[[-1.18 -2.12  0.51 -0.21 -0.89 -0.97 -1.42 -4.53  0.73 -1.34 -0.13]
 [-0.85 -2.03  0.56 -0.16 -0.88 -0.98 -1.47 -4.78 -0.01 -2.30 -1.13]
 [-0.31 -1.05  1.38  0.28 -0.55 -0.58 -0.88 -3.93  0.83 -1.70 -0.54]
 [ 0.23 -0.88  1.22 -0.02 -0.86 -0.96 -1.39 -4.38  1.43 -0.36  0.89]
 [-0.44 -1.30  1.03 -0.07 -0.88 -1.00 -1.50 -4.82  0.01 -2.12 -0.76]
 [-0.01 -0.37  2.12  0.50 -0.69 -0.92 -1.47 -4.84 -0.21 -2.64 -1.55]
 [-0.17 -1.03  1.19 -0.03 -0.89 -1.01 -1.49 -4.72  0.43 -1.24  0.53]
 [-0.27 -0.66  2.42  1.18 -0.24 -0.68 -1.30 -4.65  0.18 -2.07 -0.95]
 [-0.37 -1.15  1.24  0.08 -0.81 -0.96 -1.49 -4.88 -0.25 -2.56 -1.35]
 [-0.13 -0.65  1.72  0.20 -0.83 -1.03 -1.68 -5.23 -0.40 -2.14 -0.65]
 [-0.19 -1.21  0.55 -1.71 -3.03 -3.25 -3.69 -6.72 -1.06 -2.27 -0.62]
 [ 0.07 -0.43  1.82  0.26 -0.77 -0.94 -1.43 -4.63  0.60 -1.05  0.44]
 [-2.03 -1.98  1.00  0.03 -0.80 -0.92 -1.41 -4.66  0.34 -1.74 -0.39]
 [-0.34 -1.20  1.07 -0.07 -0.89 -1.01 -1.51 -4.85 -0.10 -2.35 -1.05]
 [-0.39 -1.28  0.98 -0.12 -0.93 -1.03 -1.52 -4.83  0.06 -2.00 -0.60]]
Counting starts at 0.
Which number is the entry at row 0, column 1? -2.12
Which number is the top entry of the column that holds the smallest entry? -4.53
Which number is the entry at row 1, column 2? 0.56
The entry in row 0 and column 2 -> 0.51
The entry at row 2, column 0 -> -0.31
Which number is the entry in the bottom-right corner? -0.60
Which number is the entry directly below -0.03? 1.18
The bottom-left entry: -0.39
Which number is the entry just left of -0.81? 0.08
The top-right entry is -0.13
Which number is the entry at row 0, column 0? -1.18
The entry just right of -0.83 is -1.03
The entry just right of the smallest entry: -1.06
Which number is the entry just left of -4.88? -1.49
Which number is the entry just left of -3.93? -0.88
The entry directly below the smallest entry is -4.63
Which number is the entry just left of 0.83? -3.93
Which number is the entry just left of 1.03? -1.30
Which number is the entry directly below the largest entry? 1.24
Which number is the minimum? -6.72
Which number is the maximum? 2.42
The entry just left of the centre entry: -0.24
The entry just left of -0.83: 0.20
The entry in row 1 and column 1: -2.03
Which number is the entry directly above the largest entry? 1.19
Which number is the entry at row 1, column 0? -0.85
Which number is the entry just left of 0.53? -1.24
Which number is the entry just right of -1.74? -0.39
The entry just right of 1.07 -> -0.07
Which number is the entry in row 2 and column 2? 1.38

m =
[[ 170.237   35.362   -1.575   89.730   33.625   -0.240  158.836]
 [ -53.403  -37.077  -70.155   -9.278 -150.223   17.821  -29.889]
 [ 174.102  -47.576  -88.576   71.937   12.410   17.378  152.036]
 [ -17.792   -3.924  -22.568   -3.841  -60.011    5.499   24.261]
 [ 102.911  -35.848  -49.943   34.112   44.074   17.446   95.302]
 [   2.129  -28.384  -54.347   11.626  -80.369   18.954    9.158]]
The top-right entry -> 158.836
The entry directly above 24.261: 152.036
Which number is the bottom-left entry?
A: 2.129
The entry directly below the largest entry is -17.792
The 4th entry from the end, reading row by row: 11.626
Which number is the entry in the bottom-right corner?
A: 9.158
Which number is the smallest entry in the first column?
A: -53.403
The entry just left of 71.937 -> -88.576
Which number is the entry just right of -9.278?
A: -150.223
Which number is the first entry of the largest entry's row?
A: 174.102
The entry just right of -80.369 -> 18.954
Which number is the entry directly below the smallest entry?
A: 12.410
Which number is the entry just left of 33.625?
A: 89.730
The second entry in reading order is 35.362
The 2nd entry on the main diagonal -> -37.077
Which number is the 3rd smallest entry?
A: -80.369
The entry just left of the smallest entry: -9.278
Which number is the largest entry in the first row?
A: 170.237
The entry just left of -54.347 is -28.384
Which number is the entry directly above 17.446?
A: 5.499
The entry just right of the smallest entry: 17.821
Which number is the last entry in the row that holds the smallest entry?
A: -29.889
Which number is the entry just left of 44.074?
A: 34.112
The entry directly below 152.036 is 24.261
Which number is the entry directly below 12.410?
A: -60.011
Which number is the 3rd entry in reading order?
A: -1.575
The entry just right of 89.730 -> 33.625
Which number is the 5th entry from the end, reading row by row?
A: -54.347
Which number is the entry just left of 12.410?
A: 71.937
The entry just right of the largest entry is -47.576
